In the data rows, the value 128 means zero.
Some points:
[162 152 137 154 154 197 113  47 140  44 175 131 146  94 116 234 125 133
  21 137  69 163 114 126 177 112 125 159 112  65  79  75 146 101 134 132
 104 127 113 135 192 130 155 109 106  97 177  88  95 139 161  85 124]
[136 182  71 120  61 109 174 136 143 126 148  71 221 167 146 164 105 153
 112 158 177 128 125  85 154 157  63 175  50 115 121 139  84 114  96 121
  84  89  94  85 129 182 137  94 198 149 148  84 105 123 160  95 110]
[210 160 109 137  70 129 136 127 177 157 173 125 144 109 158  96 172 100
 133 153 154 201 194 108 103  34 113 108 184  93  58 149 139 131 163 154
  99 139 158 176 124 141 128  76 159 146 126  68 126 176 137 117 113]
[178 127 198  96 143 148 201  91 105 167 142 137 166 193 136 143 106 164
  71 140 100 122  89  94 187 125 101 156 162  95 189 120  90 147 216 179
  82 134 131 169 163 110 140  13 122 183 162 173 113  88 214 153 112]
[147 205 112  99  56 141  93 134 103 112 150 158   0 130 161 162 152 220
 102 117  83 176  70 160 195 126  67 136 111  74 177 137 109 163 106 174
  89  57 152 173 177 116 168  69 148 167  46 157 138 109 135 133 125]
[125 152 146 107 104  82 177   0 169 184 187 179  82 154 178 146  69 107
  75 130 118 177 161 135  81 158 164 159  81 121 161  64  97 113 151 163
  93  90 135 130 127 193 102 137 120 181 113 164 131 175 107 130 146]
[ 98 174 111 117 217 244 138 129 172 147 116 176 117 123 145 146 159  80
 152 132  37 224  87  97  68 100 109 116  71 160 175 156  64 168 143 152
  93 103  93  98  85 142 164 101 151 188 169  50 176 124 116 126 150]
[101 148 150 127 109 128  80 120 176 172 142 100 175 155 199 181 121 155
 102 147 112 189 176  99 182 183 121 142 130  30 138  78  97 141 129 190
 155 151 120  42 146 107 151 118  93 144 188 140 131 155  48  62 138]
[121 146  69  66 145 140 152  63 106 139 101 103 122 157 230 239 130 126
  83 113 113 117 129 193  79 161  53 102 201 112  94 167  94 145 144 116
  91 151 168 154 128 127 205 101 140 107 209 167 130 230 170 146 170]
[124 179 128 114 120 147  65 125 102 192  93 177 154 155 118 127 136  86
  44 102  53 208 188 144 246 179 102 168 157 150 120  68 105 162 158 130
 125 137 150 107 115 160 113 106 168 146  50  95  67 210 108 131  97]
[118 127 112 112  87 158 120 105 106 198 109 193  96 137 104 181 113 138
 125 146 155 118 140 114 105 164 176 121 120 103 196  64 190  98 137 137
  76 179 157  68 195 134 198  55 190 103 126  19 104 110 178  78 171]
[144 157  82 140 153 120 149  96 188 135  96 152 190 178 118  67 145 143
 103  74  40 100 180 186 179 131 101 180 116 126 173 119  65 146 124 127
 145  97 128 156 175  88 188 116 136 131 146  78 203 120 141 120 203]
[167 178 135 169 100 175  79  39  60  60 146  63 180 151 137 149 132  97
 151  97 152 102 144 138  96 181 169 155 159 163 129 142 129 151 168 182
 110 131 137  87 138 115 155 192 140 197  84  92 131 102  83 128 104]
[147 173 161  71 157  82  61 105 148 111 172  97 135 109 107 116 129 160
  62 178  77 112 109 156 189 108 154 129  69  94 137 198 111  79 171  97
  77 197 157 104  82 128  63  65 128 166 111  46 164 178 131 144 141]
[165 156 111 114 168 154  83 139 139 178 173 159 157 162 195  82 100 141
  75 115  93  97  97  58  89 151 152 137  98 101 103 128 198 196 170  72
 180  86  90 125 132 154 145 149 174 111 159 158 148 123 161 140 150]
[139 168 101 120 229 105 122 133  67 212 178 187  92 118 169 175  83 134
 127 127 152 132 121 112 191  87 137 155 191 127  74 156  63 115 100  96
 128 130  69 116 161 148 180 145 112 228 172  61  97  93  97 142 176]
[144 139 139 131 138 110  83  84 140 193 108  61 167 152  69 167 111 175
 126 127  21 127  92  73 126 155 142  88 201  80  96 118  99 141  88 192
 136 123 140 145 187 166  83 121 231 138 133  88  97 113 130 113 142]
[106 165 198 162  78  89 157 154 150 163 170 155 111 149 143 217 166 153
  43 100  96 152 155 174 186 183 130  69 122 173 142 170  45 137 169 107
 197  55  98 177  91 107 155 152 177 179 118  71 129 127 151 116 101]
[107 151 110  97 142  80 135   9  89 133 182 170 142  64 153  83 175 110
 110  73  88 152 134 123 142 157  45  77  83  58 154 164 125 155 186 127
 142 147  82 114 192 132 209 109 175 151 142 152  97  86 201  81 103]
[126 154 133  98 120 102 120 107 143 184 135 148 186 156  55 212 141 131
  47 103 182 203 109 141  88 107  90 129 132  79 210 163 183 137 147 115
 162 142  96 133 102 146 149 100 103 180  82 170  88  71 104 154 142]
[103 163 170 137  80 146  74  77 171 175 143 143 129 170  71 133 185 147
 104 176  96  86 194 115 160 151 109 136 125  77 151 140 138 144 134 160
  12 107  13 140 100 143 192 191 150 180 166 113 104 190 163 149 153]
[155 134  87 133  60 195 102  90 130 151 124 187 191 125 165 124 159 205
  53 119 115 198 131 124 159 114 100 103  80 120 136 108  86  98 129 132
 134 153 147 120 198 126  75 251 144 222 148 111  87 152 209 144 142]
[ 76 145 106  81 176 169 129 139 116  90 111  93  90 150 207 125 106 159
  65 106 146 186 217 102 142 145 116 113 141  96 142  95  85 105 127 176
 216 148  61 145 140 150 142  98 142 129  62  54 164  77 202 189 113]
[154 134 110  89 126 228 154  64 208 175 125 137  85 165 154 162 145 156
 118 107 105  64 181 152 222 123  77 138 119  82 119 160 172 117 137 152
 131 130 142  58  89 148  94 165 149 126 147  82  88  39 100 111 116]
[123 168 142 122  25 185 133  83 145 165 103 106 136 144 130 112 132 169
 132 110  44 130 125 123 108 135 111 143  69 153  48  55 108 138 111  40
  96 182  64  72 117 129 175  55  91 211  58 121 113 117 185 122 155]
[125 148  73 134  98 125 108 138 106 179  98  88 115 143  53 143 119 180
  98 131 117 225 135 130 188 132 160 134 118  85  60 113 103 109 155 166
  75 132 184  79  72 169 208 188 150 102 128 158 181  75 187 116 151]
[102 103 123 156 127 185 138 122 184 152 107 121  96  66  87 108  63 138
 135  75 202 142 113 140 154 161 150 164 122  82 146 217  34 118 152  87
 151 103 104 126 176 112 127  94 169 120 129 139  86 205 126 168 156]
[115 111  84 103 142 169  74 154 165 219 104 116 175  64 204 151 183  78
  75 134 100  83 150 171 125 199 180 160  74 116 123 140 100 147 119 188
 105 127 149 201 196 186 139  63  83 160 160 166 110  19 157 132 157]
[129 148 171 128  94 127 140  93 171 204  85  69  98 118 145 154 133  44
   0 127 134 110 108  55 143  85 115 161 111 155 116 172 107 143 131 150
 101 184 106  99 200 127 155 199 120 108  88  98 153 148 189  87 131]
[168 142 118 151 114 117  68 116 147 179 175 114 139 103 132 182 111 158
 121  97 102  38 146  81 133  66 106  91 108 134 218  64  49 165 190  91
 142  97 140 112  67 147 176 120  69  89 135 108 122 115 140 130 110]
[202  80 106  87 144 114 160 126 226 104 159 125 107 128 175 131 150 119
  83 107 122 169  89 157 157 216 131 100 149 160 170  68  95 159 122  99
  54 150  87 123 145 127 201 158 192 151  87 131 118  85  72 133 133]
[136 152 129  84 123 105 178 140 116 138 126 104  84 112 113 148 163 127
 189  99  74 122  95 152 163 123 130 162 109 169 198  31 205  72 177 158
 176 150  64 178 160 140 141 172 144 162 167 160  97 177 125 135 130]
[ 73  94 152 149  37 164 111 109 151 112 130 201 208  88 206 139  83 110
  95 176  72 162  70 128 198 124  72 133 159 143 124 119 118 113 193 178
 116 143 114 126 113 156 149 146 198 133  67 107 155  72 143 148 178]
[139 153  78 142 150 107 142  94 180  98  73 186 121 152 157 166 139 241
 116 131  83 138 142 111 163 141 188 125 100 163 121 213 136 159 149 197
 150 164  90  92 185 186 209  70  66 120 136 131  91 183 106 183 127]
[118 190 104 150 145  85  63  66 197 133  78  90 122 160 200 190  97 171
 100 128 109 174 144 154 146  95 135 172 109 141 150 128 104 149 198  55
 131 130  95 125 159  87 164 120 213 178 211 111  90  48 186 165 130]
[153 160 156 140 135 158  95 108 135 111 129 178  70 182 114 144 155 170
 102 168 147 119 127 190 125 133  44 130 120  99 156 106  13 131 143  88
 202 209 117 164 140 206 140 113 207 172 129 184 137 105 113  95 122]
[ 91 224 172 136 138 116  96  82 186 121 154 146 103 163 130  68 120 120
 113 128 207 136  56 179 181 135 121  63 157 159 172  74 111 149 116 146
  97 138 131 120 121 135 129 112  76  96 161 153  95  79 181 135 146]
[118 105 123  76  82 102 122 146 121  48 116 178 133 159 112 178 166  48
 108 155  52  96 157 101 144  71 160 104 152  78 106 119 132 156  78 137
 142  94 161  27 169 154 143 111 168 163 177 188  77 108 172 124 170]
[165 127 102 116 102 135  38  84 242 123 222 156 116 174 109 221 120  59
 197 100 132 175 123  94 202 194  67 120 123 167 146 151 106 106 176 137
 174 129  93 115 173 159 124  81 107 188 149 137 163 147 224 131 159]
[172 132 111 161 111 134  85  91 111 102 117 137  86 142  92  96  68  94
  17 129  95 138 131  94 131 151  77 122 106 172 149 138 144  54 114 201
 138 141 121 169  72  98 186  34 126 169 195 184  71 112 104 112 138]
There is one direction along which these points spread out most. Take the direction at right angles to it along which they spread out most. Go by this last direction. How many in every 100 of the points above lie lower along it than each point below? Answers are rounded to whole numbers. More than half of the points above lie lower than the first one.
[172 132 111 161 111 134  85  91 111 102 117 137  86 142  92  96  68  94
  17 129  95 138 131  94 131 151  77 122 106 172 149 138 144  54 114 201
 138 141 121 169  72  98 186  34 126 169 195 184  71 112 104 112 138] -> 80
[ 91 224 172 136 138 116  96  82 186 121 154 146 103 163 130  68 120 120
 113 128 207 136  56 179 181 135 121  63 157 159 172  74 111 149 116 146
  97 138 131 120 121 135 129 112  76  96 161 153  95  79 181 135 146] -> 45
[154 134 110  89 126 228 154  64 208 175 125 137  85 165 154 162 145 156
 118 107 105  64 181 152 222 123  77 138 119  82 119 160 172 117 137 152
 131 130 142  58  89 148  94 165 149 126 147  82  88  39 100 111 116] -> 55
[123 168 142 122  25 185 133  83 145 165 103 106 136 144 130 112 132 169
 132 110  44 130 125 123 108 135 111 143  69 153  48  55 108 138 111  40
  96 182  64  72 117 129 175  55  91 211  58 121 113 117 185 122 155] -> 20
[118 190 104 150 145  85  63  66 197 133  78  90 122 160 200 190  97 171
 100 128 109 174 144 154 146  95 135 172 109 141 150 128 104 149 198  55
 131 130  95 125 159  87 164 120 213 178 211 111  90  48 186 165 130] -> 65
[ 73  94 152 149  37 164 111 109 151 112 130 201 208  88 206 139  83 110
  95 176  72 162  70 128 198 124  72 133 159 143 124 119 118 113 193 178
 116 143 114 126 113 156 149 146 198 133  67 107 155  72 143 148 178] -> 8
[118 127 112 112  87 158 120 105 106 198 109 193  96 137 104 181 113 138
 125 146 155 118 140 114 105 164 176 121 120 103 196  64 190  98 137 137
  76 179 157  68 195 134 198  55 190 103 126  19 104 110 178  78 171] -> 88
[202  80 106  87 144 114 160 126 226 104 159 125 107 128 175 131 150 119
  83 107 122 169  89 157 157 216 131 100 149 160 170  68  95 159 122  99
  54 150  87 123 145 127 201 158 192 151  87 131 118  85  72 133 133] -> 23
[144 139 139 131 138 110  83  84 140 193 108  61 167 152  69 167 111 175
 126 127  21 127  92  73 126 155 142  88 201  80  96 118  99 141  88 192
 136 123 140 145 187 166  83 121 231 138 133  88  97 113 130 113 142] -> 70
[165 156 111 114 168 154  83 139 139 178 173 159 157 162 195  82 100 141
  75 115  93  97  97  58  89 151 152 137  98 101 103 128 198 196 170  72
 180  86  90 125 132 154 145 149 174 111 159 158 148 123 161 140 150] -> 85
[125 148  73 134  98 125 108 138 106 179  98  88 115 143  53 143 119 180
  98 131 117 225 135 130 188 132 160 134 118  85  60 113 103 109 155 166
  75 132 184  79  72 169 208 188 150 102 128 158 181  75 187 116 151] -> 25
[144 157  82 140 153 120 149  96 188 135  96 152 190 178 118  67 145 143
 103  74  40 100 180 186 179 131 101 180 116 126 173 119  65 146 124 127
 145  97 128 156 175  88 188 116 136 131 146  78 203 120 141 120 203] -> 48
